Named moves, each a turn or a mirror, and the order they were made in; the first pair answered
move Q:
[ 17 -19   2 -14  21  24  -7  15  13  -3   0   8   6  17  -7  16   9   7
  -9  -8   3   1 -18 -23   5   6 -11 -15   0   4  24 -14  24   4  29 -17] => [ 11 -14   4 -21  16  25  -7  12  10   2  -1  15   2  13 -11  10  13   9
 -13  -8   4   3 -20 -18   1  18 -21 -14  -3   6  25 -13  23   3  24 -14]
[-19 -15  -7   6 -13  -1  19   3   7  10   6   9  -5   7 -16   0  11 -16
 -12   1   4  11  -9  -3  -7  27 -33  -9  15  33 -14  -9   6  -8  25   1] => [ -6 -27 -14  19  -2  -3  22   6  17  -4  11  -4   0  11  -6  16  -1 -20
  -4  -2   3   9  -2 -14   2   1 -14 -13  24  23 -16 -14   7  -7  35  -5]
[ 29  12  -8   6  -2 -39  -7  38  -8   9 -14 -30   5 -22  -6   8  -9 -36
  13  -1   5 -29  29   6   1 -27  32  -6  16 -10 -30 -18   3   8  -3  16] => [  9  31   3 -18 -19 -35 -11  34 -25  29 -21  -4  -1 -33 -25 -18  12 -29
  -1   2   9 -27  20  24 -12  13   1  -4   2   2 -25 -11   1   7 -19  27]
move H:
[  8   9  -4   8  -1   3  -1   3   4 -10  -9  -5  -7   6   6   1  -5  -8
  -2 -10  -5   3   3   2   6   3  18   9  -1  -1   5  -7   2  -8  -3   1] => [  3  16   0   2  -8   0  -1   0  -2  -4  -8   1  -8  -2  -1  -7   0  -6
   0  -7  -4  -1   0   8   3  10  11  11  -4   1  -1  -3   1  -7 -11   7]
[  1  11  -8   0  14  20  15 -13   1  -1  -3   6 -16 -10  12   5   8  10
  25 -13  16  -3  16  -1   1  -9  -1  15 -20  27  18  17  10 -20  -6   3] => [  1  12  -6  -1  14  19  14 -13   1  -2  -4   6 -17 -11  13   5  10  10
  26 -13  15  -3  16  -1  -1  -8   0  15 -21  26  17  18  10 -20  -7   3]
[  5   6  -3  -4  -2 -19   4 -10  -7   6  -6  -4   8  -4 -13 -14   6   5
  10   4   1  -6   4   5   0 -37  -4 -15   9  -4 -11   7  -7   3  -6  17] => [ 11  -3  -9   2   3 -18   5  -6  -2  -2  -4  -9  10   3  -7  -6   2   4
  11   2   3  -3   6  -2   3 -45   2 -17  12  -5  -4   3  -4   3   3  11]
[ -3   9  -9  -7  16   8  18  -4  -7  -6  -9 -20  -1  11   2   8  -4 -16
 -15  -2   1  11   0 -14  15  24  19   1   9  -9  21   1  -3  -4  16 -17] => [-15  24   0 -16   5   4  18  -6 -18   9 -12 -10  -8  -3  -8  -7   6 -13
 -14   2   2   3  -5   1   5  38   4   4   5  -7  10   8  -7  -5  -2  -2]
move T:
[  2  -2  42 -23   7 -19  -2 -18 -13   3   5  -8 -12  -1 -23   3 -29  11
 -17   0   3 -19  20  -8  10  45 -28  11 -25  -4  47  16  10  -4 -12   8] => [ 15 -15  32  -3  28 -22  -1 -15  -3 -13   5 -25  -3   8  -8  17 -42   8
 -10  -7  -4 -20  25 -24  20  21   4  15 -15 -14  51  14  15  -1   2  -3]
[ -8  10  15   9 -28 -15  11 -19  -7  -8  16 -15 -19   4   5   9 -12  -9
  13   9  15 -10   0  20  13   1  -8   4  -2 -12 -19  16 -22 -15 -24   7] => [ -2   3   9  19 -19 -16  11 -17  -3 -16  16 -22 -17   7  12  16 -18  -9
  17   7  10 -10   3  11  16  -8   8   6   4 -16 -15  13 -20 -14 -18   1]
[ -1   0 -25   2  -3  -2   9   2  -6  -9  27 -22  13   7 -11   5   2  11
  -9  24  -6   4 -28   7   6 -14 -12  -8 -10 -24 -15 -17  10  21   1   0] => [ -3   4 -21  -2  -6  -3   9   2  -9  -7  26 -19  10   7 -11   2   5  13
 -10  24  -6   3 -31   9   6  -9 -17  -9 -13 -23 -15 -15   8  22  -2   3]
move P:
[  3  -5 -12   4  -6  -8  15  -6 -12 -10   0  -7  -7 -21   8   9 -20   2
   6   5  -8 -10   9  14   6 -25  19   0  11  -7 -21   5 -14   2   0  17] => [  4  -4 -14   3  -5  -4  15  -6 -10 -22   0 -11 -10 -11  13  14 -26  -1
   2   1  -8  -1  10  11  11 -15  26   2   6 -10  -9   2 -10   1   2  11]
[ -3  12   0 -14  -5   8  -4   5  -8  21 -20  34   5   4 -13 -14  15  12
   7   4   0  -1 -18   0  -7  11 -23  -2 -10   4  19   7  15   0  -2  -6] => [  6  -3  -7  -4   8   8  -8   7  -2  18 -19  30  15   9  -7  -4  13  13
  12   1  -4  -6 -16 -14  -5 -10 -14  -5  -1   2  23   6  22   2  15 -15]
[  8  13   7  -3   4 -12   1  -5  -3  -2   1   4  -5 -13  -1  -5  -8  -3
  -4  -3 -10  -7   6  -5   7  -2   7   5   6  -1 -16   3  -8   9  -7   8] => [ 13   7   3   2  10 -11   1  -4   1  -6   1   1  -3  -8   4  -1 -11  -2
  -3  -3 -13  -5   7 -11  10  -6  14   3   6  -1 -11   0  -6  11   1   2]
[ 21   2  31  -4 -11   5 -16   7   5  -2  52  -2  -2 -14  -6  39   2 -13
  11 -11   1 -13   0  11  13 -20  -7  16  16  -3  -5  -4  -9  -2  -3 -12] => [ 22   4  29  -7 -12   8 -16   6   7 -11  51  -3  -7  -6  -1  41  -2 -14
   4 -13   2  -4   1  11  16  -7  -4  18  11  -7   3  -8  -7  -5  -6 -15]

(two moves a pair)
[ -1  -3   0  12  13  -1   7  -9  -4 -13   6  -8   2   9   9 -14  -6  -6
   2  -4   4  -1  -1  -7   1   0  -4  -2  14 -13   0   9   3  11 -11 -17] => [ -4  -3   1  11  12  -3   6 -10  -7  -7   4  -5   3   5   4 -18  -2  -4
   5  -2   3  -7  -1  -6  -2  -2  -5  -2  16 -11  -5  12   3  13 -13 -14] -> H, P
[ 13 -18  -2  -7  -4  11  13   7  15   4   5   0   0  10  -3  11   2   7
   1  -6   7  13   4  -9   9  -8 -14  -9  -6  12   7  -1   2   1  16  -3] => [ 14 -12  -2  -5 -10   9  16   6  17  -3   8  -6  -4  12   1  14  -7   3
   0  -4   9  19   7  -3  15  -7  -9  -8  -8   7   4  -2   0  -1  12   0] -> P, Q
[-33  41  24  -9 -15   2   9  -2 -35  -5 -11  -4  -8  -8  -7 -16   0  -3
 -12  -3  -8 -10 -19  14 -17  56   3  31  -7  -1   4  19   1  -3 -33  22] => [ -9 -13   9  29  32  -5   2  10 -17  11  -7 -11  33 -12  -1   3   2   9
  23   0 -19 -44 -16 -26 -27 -36  20  12  34   7  -8  27  12  10  22   5] -> P, H
[  9  22  15   4  -3 -14   7   5   3 -14  -5 -32 -12 -11  11  -1 -11 -12
  12   9 -13 -12  13   8  10 -31  30  13  22 -10 -26  -1 -15   6 -14  16] => [  2  31  19   0 -10 -12   8   2   0 -15  -8 -27 -17 -12   9  -6 -10 -13
   7  10 -12  -8  13  16   9 -15  27  16  18 -10 -24  -1 -18   4 -24  19] -> P, H
[  4 -19 -24   7  -1   6   4  -1  29 -16 -12 -29  -9  51  14  37 -23  -4
  15 -26   9   8  -4 -22  18 -16   5 -27  -9   4  15 -15   6  -7  27  -5] => [ -9 -22 -13  15   8 -10  -2   1  12  33 -14  -9  12  12  -6  12   5  10
  36 -11  -2 -36 -13 -19 -14 -54 -19 -29  11  20 -18   7   0   1  28  12] -> H, P
[ -8 -40 -18 -37 -13  20 -12  -4  13 -20  -1   0  -3   9 -16   1   7  15
 -32 -10   1  18   5   6  12  13  -8  -9  -3   1  35  -8 -15  24  18 -34] => [ -4 -51 -21 -31  -9  17 -11  -2  18 -17   1  -1   2   8 -16   7   6  17
 -25 -10   3  11   5   1  11  -7  -7 -13   2   3  28  -8 -16  25  27 -34] -> P, H
[-17  -9  -8 -25   6  31 -18  -1  12 -15  22  -5  25   4  -4 -17  -6 -29
   0  -4   5  18   0   7 -18 -36  11   2  -1   7  -8  -6   0  -5   0 -29] => [-20  -7  -6 -31   5  34 -19  -2  10 -10  19   0  24   5  -7 -21   0 -27
  -5  -6   6  23  -2   6 -21 -26   3   2  -3  10  -4  -6   1  -5  -1 -31] -> Q, H
[-11   2  13  -8 -19 -24 -17  -1  -5  38   5   9 -11 -16 -20 -13   8   9
  13  12  15   2  -7   2 -10 -31 -30 -10   4  11  -8  -1  -1  -6 -12  18] => [ -3  -6   8   1 -17 -27 -15   0   2  32  10  -1  -9 -14 -15  -2  -1   7
  18  13  19  -1  -2  -2  -3 -51 -20 -15   8   8 -14  -2  -1  -8  -6  16] -> Q, T
[ 10 -26   5   1  -9  -3  12   9  13  -6  14   0  -5  -1  -2  17   6  -1
   7  -9  26  -6  13  -2  -2 -34 -21 -19   4   5 -19   0   1  -5  14   4] => [  1  -9   8 -17 -22   5  12   4   8 -19  10   7 -20   9  -2  11   7  -2
 -14 -15  31  18  10  10   3  11 -28 -12 -15   6  -1  -5   2  -8  -2   3] -> P, Q
[ 16   9  10  12  -6  -4  -4 -23  13 -16   6 -10  -2  -9   5  30 -14  -8
 -25 -15  20   8  -2 -24   8  -6   4   4 -16 -16  12  -6  11 -14  16 -23] => [  7   6  19  16  -2 -14  -7 -22   2  18   5   1  12 -35 -10  12   4   0
 -12  -3  14 -23  -9 -22 -12 -32 -11   0  -2  -6 -11   8   7  -8  14 -10] -> H, P
[  0   7  -2 -20  -8   5   9   5 -18  -6  -6  -1   3  13  -1  -2   0  -4
 -17 -18 -10   4   1  13  -3  20   3   6  -6  -1  12  -2   6  -4  -4 -15] => [ -3  11  -1 -19  -7   4  11   5 -23  -5  -4   0   2   8  -1  -7   2  -4
 -15 -16 -12   0   2  14  -4  20   6   9  -2  -4   9  -1   5  -4 -10 -12] -> T, H
